128 stands for zero in the data rows.
Some points, one per row:
[161  83  83  53  74 130 136 126 105  38 121 119 107 139  54 120]
[ 60 156 185  86 117 112 196 100 148  67 179  41 143 116  38 136]
[191  13  73  68  89 144  53 126 117 112  87 168 137 168 110 149]
[ 72 144 187 138 122 140 170 116 136  95 133  71 129 105  71 122]
[117  83 137  97  95 136 112 110 147 142  78 126 162 173  83 111]
[137 131 132 138 127 119 117 176 124 156 109 132  96 110 159 107]
[171 157 156 210 132 100 147 142 102 130 169 175 116  93 177 119]
[168 133 147 241 125 153 151  58 140 167 161  59  96 200 161 157]
[133 128 133 179 155 149 102 112 121 110 125 119  60 170 168 118]
[ 81 164 105 136 186 103 146 110 143 177 125 128 141 112 136 150]
[107 167 198 157 126 136 141 115 126 126 157  66 116 131  93 174]
[105  71  77 104 148 130  86  88 165 190  82 166 153 157 153 106]
[113 117 163  26 115 137  81 175  82 102 103 146 118  55  62 158]
[180  13 152 137 130 145  66 134 110  80  85 125  90 179 107 162]
[160 101  59 108 120 143 128 131 124 123 106 169 122 156 177 100]
Here are 14 more points, each followed by its number:
[125 127 137 140 126 137 114 131 137 139 117 113 125 127 108 142] 0
[106 193  62 135 189 130 201  91 153 155 140 110 141 120 158 116] 1
[ 94 112 144  70 140 123  84 143 133 107 105 137 122  86 128 132] 2
[194 114 135 188  81 148 136 145 116  96 136 133 128 143 127 109] 3
[152  52  23  80  68 152  72 145 155 102  60 179 184 155 142  79] 4
[194  67  48  62  92  89  76 208  75  77 108 230 149  80 199  57] 5
[148 195 164 195 124 108 160 144 133 136 161 132 128 110 187 102] 6
[ 65 142 232  53 155 113 164 139 117 139 146 136 175  31  94 213] 7
[130 118 120 124 145 124 156  98 135 151 134 135 120 160 129 129] 8
[137   6  79 108  13 169  86  99 203 150  10 162 168 180  65  94] 9
[ 96 221 107 169 147 123 123 141 126 202 146 180 188  83 162  92] 10
[149 151 146 172 122 121 109 115 110 138 155 149 126 113 162 157] 11
[186  64  88  37  90  72  99 219  71  77 129 201 110 115 131 124] 12
[149 161 194 186 120 106 109 193 125  85 136  95  79  78 171  91] 13
Which of these numbered points is nearest to each point below by angle, seen from the average point of the first points? Its number follows each.
[179 109  83 117 119 120 104 147 111 118 130 148 116 144 176 131] > 5
[117 111  91 133 144 150 126 126 120 113 130 125 124 134 150 122] > 1
[183 147 117 193 106 124 147 158 129  94 132 157  98 149 137  77] > 3
[103 165 140 184 150 118 112 142 145 171 121 178 173 102 187  87] > 10
[136 165 158 182 129 145 130 138 115  81 143 119  85 128 142 102] > 13
[157 105  85 220 179 187 124  54 179 213  77 125  74 221 187 113] > 8
[ 87 126 189  56 136 100 127 134 139 147 146 134 142  52  90 181] > 7
[114 118 123 155  98 153 102 103 173 124  89 110 145 163  94  89] > 9
Here are 14 other points, each followed by its number:
[101  99  82 109  87 184  76 100 158 176  65 141 153 183  68  84] 0
[149  89  90  93 144 122  37 184 110 123 106 185 105 103 181 119] 1
[130 109  66  85 131 142 148 135 140  66 122 126 105 147 129  74] 2
[144  86 118 103 123 120  73 141 119 115 107 149 108 146 153 131] 3
[112 139 144 105 136 204 110  97 133 164  95 115 137 164  68 176] 4
[154 172 154 184 124 144 147 125 117  73 138  84  83 162 134 156] 5
[161 137  96 145 116 103 174 112 139 138 153 171 180 127 159 116] 6
[101  62  26  38 147  94 113  94 188 135 129 141 120 104 176  74] 7
[ 93 177 153 116 133 145 184 144 134 139 154 108 164  64  92 151] 8
[139  60 152  52  99 121 100 177 116  55 100 105 116 122  99 133] 9
[119 109 158 137 125 145  94 123 132 140  89  97 125 147 100 164] 10
[157  89 105 166 173 157 120   4 144 192 168 106  71 255 142 218] 11
[131 160 134 201 121 129 179 107 130 112 156 116 134 134 127 124] 12
[126 138 148 226 150 136 125 108 135 162 138 101 118 160 145 153] 13
Which of these numbered points is nearest to each point below by angle, seen from the average point of the first points? Its number follows each.
[ 94 156 181  82 137 103 135 195 117 105 162 145 172  52 122 186] > 8
[162  93 159  40  54 115 143 172  97   0 131 105 124 130  57 135] > 9
[130 103 131  83 146 135 125  97  91 147 103 142 131 141  67 191] > 4
[139 117 101  96 165 139  75 147 114 128 122 152  82 139 156 128] > 1
[104 154 104 155 162 135  83 140 128 186 109 161 136 133 208  80] > 1
[141  85 173 196 124 193  22  68 127 190  93 104 101 203 111 194] > 10
[169  76  72 115 109 137 105 121 130 149 105 180 146 161 165 105] > 3
[161 148 113 167  82 136 185 117  95 132 166 140 132 152 127 165] > 12
